In the rows, zero is written as 128.
Rotation paths and how fast each direction turns (degrees per step):
Each turn is a multiple of 5 degrees from 10 to 175, or 0.
Each row of a path follows its step; steps can be skipped.
Path 1:
step 0: [122 129 132 117 119 127 137 126 130 123 124 126 117 133 134 126 127 130
 114 131 125 138 130 136 126 146 125 127 122 129 136 125 123 134 116 127
 128 133]
step 1: [125 130 127 128 130 127 128 128 120 139 118 137 134 128 130 132 134 124
 144 137 131 128 131 132 125 125 127 131 126 129 136 134 140 125 120 130
 146 134]
step 2: [121 123 128 136 127 124 123 132 131 125 130 128 134 141 122 111 142 124
 132 121 126 137 125 130 135 127 116 133 132 130 127 120 127 128 126 126
 119 130]
step 3: [121 129 111 132 117 142 128 127 124 126 126 132 120 123 130 125 117 127
 125 133 129 135 125 138 128 138 130 120 130 136 133 126 128 126 134 133
 126 133]
step 5: [119 126 119 140 133 134 125 122 127 128 130 121 139 122 123 124 141 132
 125 116 134 125 133 118 124 133 128 132 123 138 127 121 120 135 132 128
 128 123]
step 6: [138 121 131 130 117 127 136 127 121 124 127 126 117 119 135 124 126 130
 119 126 121 128 123 138 118 127 128 122 140 132 129 116 126 139 129 134
 133 130]
step 7: [119 125 131 129 137 124 131 123 118 141 129 126 122 134 135 128 133 122
 129 128 141 116 126 129 127 129 139 125 135 119 128 136 130 124 133 120
 137 133]
step 10: [129 128 130 115 141 138 128 132 127 133 130 129 132 126 128 122 131 125
 121 145 130 117 128 125 129 127 127 126 133 122 136 132 127 117 117 127
 138 127]
step 11: [120 122 135 131 125 120 119 131 129 128 131 135 132 124 117 131 136 133
 130 125 139 133 138 119 129 126 112 121 126 125 138 120 129 137 131 123
 126 121]
step 12: [131 132 132 128 130 132 129 133 130 121 120 135 114 123 125 127 129 124
 127 120 124 135 127 141 124 143 133 129 139 131 139 127 125 125 121 137
 123 118]
step 14: [125 128 121 131 125 132 135 126 128 131 139 132 132 134 116 125 139 130
 139 121 129 138 139 127 113 131 121 132 119 123 126 123 136 125 123 128
 127 127]
[130 127 128 127 128 125 123 128 131 127 124 127 130 129 127 128 129 127
 129 126 126 126 131 129 123 129 128 128 128 132 130 125 127 125 132 128
 124 131]
115
[130 128 128 126 131 128 124 127 129 129 132 130 127 130 126 127 131 124
 126 129 130 129 126 123 131 129 129 131 125 129 126 123 128 129 131 129
 130 129]
125
[130 126 127 126 128 129 127 123 127 129 130 127 133 127 128 129 128 126
 129 126 123 127 131 130 128 129 127 131 126 131 127 130 126 131 123 128
 131 128]
85
